A single turn carries every row of the set below to another of its rows. Some are shown first; where does it send the rows asked next?
K_298: [-12 42 -6 -11 20 34 32 -15 38 3 12 -2 -2]
K_86: [11 -8 13 -13 8 -3 -8 -10 11 -41 -10 -11 -5]
K_959: [-16 -35 -25 -5 9 28 -11 17 0 29 3 38 12]
K_581: [20 -33 -26 17 -6 30 -6 3 -17 15 14 13 38]
K_611: [30 26 -4 2 -48 -12 -1 16 1 4 -13 16 -10]
K_930: [2 43 24 -18 -8 47 32 -14 3 -3 -19 8 9]
K_550: [8 -8 -10 -2 -16 -22 11 -12 -37 29 16 32 12]
K_226: [-10 13 -41 3 30 39 33 -5 8 -17 10 -17 -17]
K_8: [-10 11 1 5 7 12 25 -19 -27 44 38 0 -5]
K_900: [-28 24 -2 -13 1 32 12 -48 12 32 12 22 15]
K_381: [-42 22 -29 -7 -32 25 -12 -2 3 5 -13 -12 34]
K_854: [-11 -4 6 11 -49 3 -8 7 -13 27 -4 -1 -29]
K_753: [-9 6 -32 0 20 54 47 9 13 9 14 6 -15]
K_881: [30 48 -34 -11 -21 -8 -15 -11 -15 -2 -5 -1 3]
K_520: [-19 -8 -51 23 -2 42 32 3 -4 12 3 -2 27]
K_635: [14 13 38 10 -26 7 24 7 -2 -17 15 6 -13]
K_603: [20 -23 -24 1 -21 15 -11 10 6 10 -1 33 46]
K_777: [-37 11 -31 -2 22 26 33 -3 15 24 5 29 26]
K_884: [40 37 13 -10 -4 12 25 -12 17 9 1 4 -27]
K_351: [40 7 -15 -24 -16 -1 -37 7 5 9 -13 10 13]
K_788: [-24 16 -36 -7 -40 47 0 -7 -21 -4 -29 27 18]
K_883: [1 -13 -15 -2 -35 13 -38 33 7 1 -5 20 1]
K_653: [16 -20 -13 6 -32 -1 -5 -45 -10 21 8 25 -6]
K_980: [25 32 -32 -8 17 0 21 -25 -11 1 17 -3 -32]
K_673: [-16 -17 -38 13 -12 53 18 9 20 13 14 17 29]
K_156: [20 49 -21 -20 -12 -17 -12 2 10 6 4 -11 -20]
K_208: [-33 -16 -13 -18 -8 11 -16 20 -14 5 -39 19 -10]
K_955: [34 5 -19 -8 -17 19 -41 8 -10 -16 1 0 29]
K_178: [19 -6 12 -30 10 32 -17 5 -14 -23 2 -2 -27]
K_171: [-19 42 -12 -10 -11 10 20 -3 -12 14 -38 -29 7]
K_80: [7 40 -26 -8 16 1 42 6 4 6 16 1 -32]
K_326: [-28 46 -26 -6 -44 24 11 -8 4 -10 -11 -17 -4]
K_383: [-16 -2 3 -9 18 48 3 14 -16 -34 28 17 6]
K_386: [6 0 -10 7 -9 -4 53 -34 -19 21 17 24 1]
K_426: [4 -24 9 -23 29 51 3 -10 4 -17 1 -3 2]
K_197: [-39 -15 -6 -16 22 1 -3 -14 5 -5 9 40 12]

K_386 moves to K_426
K_881 moves to K_980
Now find these:
K_788 moves to K_653
K_753 moves to K_673
K_854 moves to K_635
K_884 moves to K_298

